What is the hidden score of each row? Scores go from 0 to 16, and 8 is about the middle.
[ 0.3 -1.1  0.7 -1.2  0.2  1.   0.6 -0.7] -> 6
[ 1.3  1.  -1.6  0.1  0.9 -1.4  0.   0.4] -> 14
[-0.8  0.4  1.5  0.5 -1.4  1.1  0.1 -0.2] -> 1
[-1.   0.8 -0.2  2.6  0.7 -2.3 -3.2  2.7] -> 8
[-1.8 -1.2  2.5 -1.   0.4  1.1  0.  -0.7] -> 1
[-0.1 -0.1 -0.2  0.3 -0.6  0.8  0.4 -1.1] -> 10
[ 0.5 -0.2 -0.4 -0.1 -0.3 -0.5  0.6  0.2] -> 11
[-0.6  1.9  0.4  1.4 -2.2 -0.6 -0.5  1.4] -> 3
[ 1.2 -0.3 -1.9  0.5 -0.5 -0.9  0.  -0.2] -> 16
[ 0.  -1.2  1.1 -0.8 -0.4  0.8  0.  -0.7] -> 5
[-0.5 -0.2 -1.7  1.   0.4 -0.3  0.1  0.2] -> 16
[-0.5  0.1  2.3 -0.6 -0.4  1.9  0.1 -0.7] -> 0
[ 0.8  1.7 -1.1 -0.3 -0.8 -1.1  0.2  0.7] -> 9
[-0.4 -0.5  1.7 -0.8 -0.1  1.4 -0.3 -0.7] -> 1
[ 0.5  0.6 -0.7  0.3  0.1  0.   0.7 -0.4] -> 11
[ 0.4  1.5 -0.3  0.6 -2.6 -0.9 -0.7  0. ] -> 7
[-0.3  1.3 -0.7  1.5  0.3 -2.2 -1.8  2.6] -> 8
[ 0.9  0.8 -0.1  0.7 -1.8  0.1  0.1 -0.7] -> 8
[-0.6  0.8  0.2  0.4 -1.  -0.1  0.6  0.6] -> 6
[-0.1  0.1  0.2  0.1 -0.6  0.8  1.2  0.3] -> 7
[ 0.2  0.1 -1.8  1.5 -0.8 -1.  -0.5 -0.5] -> 16
[ 1.4 -2.1 -0.5 -1.2  2.  -0.1 -1.  -1.7] -> 15
[ 0.7 -0.2  0.1  0.2 -0.9  0.5  0.9 -0.3] -> 8
[-0.9  0.5 -0.6  1.3 -0.6 -0.9 -0.8  1.6] -> 9
[ 0.7  1.  -0.4  0.4 -1.1 -0.1  0.4  0.3] -> 8
[ 1.2 -0.8 -0.1 -0.8  0.8 -0.1  1.   0. ] -> 10
[-0.4 -0.9  1.6 -0.1  0.6  1.3 -0.6 -0.1] -> 2
[ 0.4 -1.1  0.8 -0.2 -0.9  1.4  0.7 -1.2] -> 7
[-1.3  0.6  1.5  0.2 -1.3  0.3 -0.1  0.3] -> 1
[ 1.7  0.4 -0.2 -0.6  1.   0.   0.9  0.2] -> 8
[ 0.1  0.7  0.3  0.2 -0.3 -0.2 -1.2  0.5] -> 4
[-0.2 -0.9  0.  -0.2 -0.5  0.1  0.5 -0.7] -> 11
[-0.8  2.  -0.3 -0.7  0.2 -0.1  1.2  1.5] -> 4
[-0.6  0.   0.6 -0.5  0.2 -0.4 -0.3  0.5] -> 6
[ 0.   0.7  0.8 -0.1 -1.4  1.2  1.1 -0.1] -> 3
[ 2.7 -2.3 -2.1  1.7  3.  -1.  -2.5 -1.7] -> 16
[ 0.  -0.1  0.8 -1.5  0.3  1.4  0.8 -0.7] -> 4
[-0.2 -0.1  0.  -1.1 -0.1 -0.1  0.9  0.9] -> 7
[ 0.5  1.5 -0.9  0.1 -0.2 -0.2  0.7  0.8] -> 8
[-1.1 -2.3 -0.6  0.6  3.7 -0.1 -0.1 -1.3] -> 16
[-0.1  0.1 -0.1 -0.2 -0.4  0.5  0.2 -0.9] -> 9
[-0.4  0.5 -0.7  1.5 -0.3 -1.3 -1.4  0.9] -> 11
[-0.8  0.   0.9  0.  -0.8 -0.2 -0.8  0.3] -> 4
[-1.7 -0.1  1.3 -1.3  1.6  0.3  0.5  0.4] -> 3
[-0.5  0.7  0.5 -0.7 -1.3  0.6  1.3  0.6] -> 3
[ 1.  -0.7  0.2 -0.2 -0.3  0.4  1.  -0.6] -> 9
[-1.  -0.9 -0.1  0.3  1.5  0.1  0.3 -0.9] -> 14
[-1.1 -0.5  0.5 -0.4  0.1  0.   0.5 -0.4] -> 9
[ 0.2  1.5 -0.9  0.5 -0.1 -1.5 -1.2  1.6] -> 8
[ 0.4  0.5  0.  -0.4  0.6 -0.5 -0.9  0.7] -> 6
[ 0.9  0.  -1.2  1.5  0.2 -1.8 -1.7  0.6] -> 14
[ 0.  -0.4  0.1 -0.4  0.4  0.6  1.2  0.2] -> 8
[ 3.1  0.5 -1.3 -0.3  0.7  0.5 -0.6 -1.6] -> 12
[-0.2 -1.   0.4 -1.7  1.1 -0.2  1.5  0.9] -> 8
[ 0.5 -1.2 -1.  -0.4  0.   1.5 -0.2 -1.2] -> 12
[-1.1 -0.4  1.2  1.3  0.   0.  -0.8  0.6] -> 5
[ 0.4 -1.2  1.1 -0.5 -0.6  1.5  0.9 -1. ] -> 6
[-1.1 -0.1  0.7  0.1 -1.   0.9 -0.5 -1.3] -> 6
[-2.  -0.2  0.4 -0.4  0.1  0.2  0.4 -0.2] -> 8
[ 1.3  0.9 -1.6  0.   1.  -1.3 -0.4  0.6] -> 13
[ 0.   0.1 -1.8  0.  -1.1  0.3  1.2  1.3] -> 12
[ 0.2 -1.1  1.3  0.1 -0.8  1.4  0.5 -1.2] -> 6
[ 1.2  0.8 -1.6  0.2  1.  -1.4 -0.1  0.6] -> 14
[ 0.9  0.8  0.3 -0.7 -0.3  0.9  0.2 -0.3] -> 4
[ 0.8 -1.4  1.2 -1.3  0.6  1.4  0.7 -1.4] -> 6
[ 2.4 -0.9  0.2 -0.4  0.2  1.   0.2 -1.1] -> 8
[-0.4 -1.2 -0.7  0.4  2.3  0.1  0.3 -1.1] -> 16
[ 0.   0.5 -0.2  0.  -0.8  0.6  0.2 -0.9] -> 8
[ 0.4 -1.4 -2.3  0.6 -1.   0.5  0.  -0.8] -> 16
[ 0.4  0.2 -0.9  2.2  0.7 -2.  -2.8  1.8] -> 11
[-0.8  0.1  1.2  0.5 -1.   0.4 -0.4 -0.2] -> 4
[ 0.4 -0.2 -0.5  0.3 -0.3  0.7 -0.1 -1.4] -> 11
[ 0.4 -1.2  1.4 -1.3  0.3  2.   0.8 -1.6] -> 4
[-1.  -1.1  2.3 -1.1  0.8  1.4 -0.3 -0.7] -> 0
